0: [31 90 74 63 42 53 29 87 35 35 76 49 10 72 65 09 37 25 76 49]
1: [51 89 86 62 49 45 23 76 41 33 56 39 24 78 67 23 43 15 76 54]
2: [45 70 85 51 45 40 19 77 37 31 64 47 25 88 68 21 37 14 74 47]
3: [27 94 69 72 32 67 30 69 47 34 96 61 24 65 70 28 59 36 73 24]
4: [38 99 71 52 57 54 36 97 61 63 89 62 14 95 70 00 50 31 70 66]
5: [25 45 41 54 46 76 65 44 40 43 35 53 44 26 54 58 39 60 12 55]
6: [45 89 76 64 36 44 27 69 35 29 67 40 13 59 72 24 51 16 62 50]
7: [54 00 19 47 63 63 99 36 68 72 17 35 65 34 25 79 55 45 54 45]
8: [86 72 87 56 62 25 37 54 50 56 46 40 44 77 36 02 15 21 47 55]
9: [66 34 45 38 68 51 65 50 56 67 34 41 79 35 31 60 42 72 57 61]
10: [58 14 31 41 56 44 71 32 63 76 53 63 75 45 42 73 52 62 60 44]
11: [17 19 21 31 30 67 65 33 40 42 35 62 49 34 60 74 51 50 09 58]
12: [55 26 40 41 58 53 56 28 46 47 31 51 66 37 47 78 54 66 33 56]
13: [23 52 25 54 35 79 70 55 40 37 36 51 29 20 54 56 52 61 10 60]
14: [56 25 43 41 62 49 45 34 48 49 36 43 71 40 42 66 44 48 19 47]
15: [30 49 41 53 42 66 58 48 31 47 34 63 26 39 62 44 39 53 08 70]
16: [68 57 71 56 60 39 18 58 50 33 62 71 73 45 57 65 83 62 96 26]
17: [71 44 76 53 59 21 30 29 25 49 24 27 50 67 31 15 11 29 42 54]
18: [46 70 71 59 58 48 41 72 44 30 76 50 35 64 58 20 66 27 79 31]
19: [67 15 40 45 55 26 69 25 61 82 34 37 85 43 23 56 55 68 54 53]
20: [33 99 74 74 41 68 24 73 38 20 79 43 09 66 63 24 52 36 74 41]
21: [50 04 06 24 53 39 66 22 67 64 38 52 64 55 35 79 50 52 41 46]
22: [35 99 85 75 50 76 36 92 56 45 81 64 29 88 75 24 44 33 75 41]
23: [27 84 63 63 35 62 32 73 29 23 81 63 18 63 84 44 45 29 53 37]
24: [28 15 21 47 41 81 87 36 45 40 15 54 32 28 38 66 43 46 22 57]
25: [73 60 84 57 60 19 26 46 37 51 44 43 50 89 43 07 17 15 35 45]
26: [53 03 14 34 49 43 72 36 68 64 36 53 74 50 51 95 72 66 47 52]
27: [58 15 32 50 66 58 77 31 62 63 24 46 64 43 31 82 60 56 51 50]
28: [47 22 32 37 52 51 57 42 53 56 31 50 60 24 40 61 42 56 26 56]
29: [57 10 27 34 53 38 66 37 56 57 34 44 67 41 42 75 53 58 47 46]
30: [53 02 22 45 63 61 94 37 75 72 33 43 63 36 31 82 58 55 50 45]
31: [57 00 21 40 61 48 82 21 62 60 16 41 64 40 34 82 66 50 50 48]
32: [57 38 32 48 69 46 77 51 65 81 46 56 70 33 35 50 54 83 65 33]
33: [30 94 70 64 61 72 41 99 63 58 86 66 26 99 77 21 54 45 79 49]
34: [33 89 73 59 46 63 34 95 57 49 81 49 12 70 73 21 47 38 82 50]
35: [45 99 92 92 42 77 28 64 49 26 88 55 40 85 72 31 59 58 97 33]
36: [78 24 77 47 62 20 39 38 34 45 14 25 47 58 29 30 00 18 28 58]

[26 35 34 39 46 70 66 49 42 40 32 46 50 28 50 63 34 46 14 41] 5
[64 66 79 55 54 40 21 50 47 28 72 58 81 50 50 56 59 49 93 33] 16
[27 99 84 81 60 74 26 91 54 46 86 68 20 88 75 17 33 41 76 35] 22
[50 07 17 36 67 50 80 41 81 80 38 51 72 43 23 65 66 57 45 42] 30
[72 26 45 47 70 52 82 31 71 64 33 45 66 41 36 64 61 57 48 59] 27
[77 91 72 61 58 32 25 51 49 40 64 59 48 51 56 25 78 32 81 44] 18
[75 62 50 48 57 15 45 48 64 66 58 44 63 52 32 33 82 43 99 38] 16
[41 42 56 53 28 57 67 49 46 38 52 28 31 68 56 28 35 24 03 56] 15
[66 62 72 42 52 38 24 62 60 40 79 63 64 51 50 53 66 52 99 43] 16
[67 63 69 51 45 41 25 48 62 36 81 60 71 43 50 55 73 55 94 32] 16
[50 31 26 35 46 54 55 32 48 38 28 42 57 25 33 65 40 55 27 43] 28
[75 44 70 54 51 34 36 36 58 48 65 64 73 14 41 67 88 42 82 37] 16
[75 54 54 29 60 36 56 35 74 71 35 47 74 46 28 46 52 66 31 66] 9
[68 47 59 46 52 28 32 43 42 47 59 39 76 34 60 82 60 82 74 49] 16
[33 61 68 75 31 44 60 49 19 33 55 31 23 65 72 35 36 52 24 58] 15
[44 41 50 51 50 73 65 47 44 45 30 56 48 28 44 61 34 59 26 61] 5
[22 44 72 69 31 78 75 64 44 47 48 52 16 71 78 55 33 31 07 48] 15
[46 74 58 70 46 53 55 47 40 56 57 29 50 56 53 46 52 72 47 37] 5
[82 62 68 50 53 29 26 51 49 46 61 54 69 38 43 42 61 45 72 48] 16
[24 56 30 43 31 78 68 52 53 48 35 49 30 10 48 54 49 57 13 63] 13
[32 56 49 60 33 56 54 44 27 49 40 58 30 54 65 51 32 56 18 71] 15
[63 35 44 45 57 54 57 33 50 49 39 54 78 41 45 86 51 62 48 59] 12
[57 31 35 43 58 59 63 35 55 49 37 53 70 38 41 80 49 58 35 50] 12
[40 99 74 59 59 55 33 86 59 63 82 54 18 88 55 00 37 28 68 61] 4
[29 70 57 63 28 61 46 67 25 27 85 64 22 48 85 55 73 45 78 44] 23
[61 11 39 39 54 26 66 25 60 78 34 30 80 44 18 50 51 58 43 48] 19
[50 43 23 31 35 46 49 28 42 40 32 49 60 41 58 80 59 67 30 54] 12
[70 85 64 64 40 33 42 69 59 59 69 46 53 80 72 11 78 19 65 43] 18
[35 78 64 74 40 65 42 68 26 18 80 68 15 48 83 59 73 39 71 44] 23
[77 53 56 44 62 39 44 45 56 49 66 82 72 11 47 69 80 54 93 42] 16
[80 68 64 60 68 32 40 65 66 63 69 59 61 48 42 23 69 33 82 40] 18
[42 13 25 27 47 56 61 45 55 44 42 54 62 21 39 73 37 51 36 45] 28
[78 69 73 53 53 38 28 59 58 48 90 74 83 55 57 52 77 49 93 39] 16
[59 57 41 40 40 39 46 25 36 34 25 23 53 30 43 61 58 81 43 65] 12
[79 65 60 56 65 41 50 54 68 56 75 62 78 41 42 37 91 51 92 37] 16
[86 74 61 53 60 18 22 44 53 52 59 49 67 56 40 28 77 34 88 41] 16
[37 39 41 55 43 72 60 46 38 37 26 51 40 21 53 69 36 49 11 56] 5
[70 45 45 37 61 21 53 27 62 69 35 16 74 35 17 36 71 65 61 43] 19
[71 50 50 36 56 25 41 43 61 73 35 53 72 50 30 46 49 73 46 61] 9
[70 77 63 60 52 40 38 61 51 48 73 61 53 51 55 36 80 39 85 46] 18
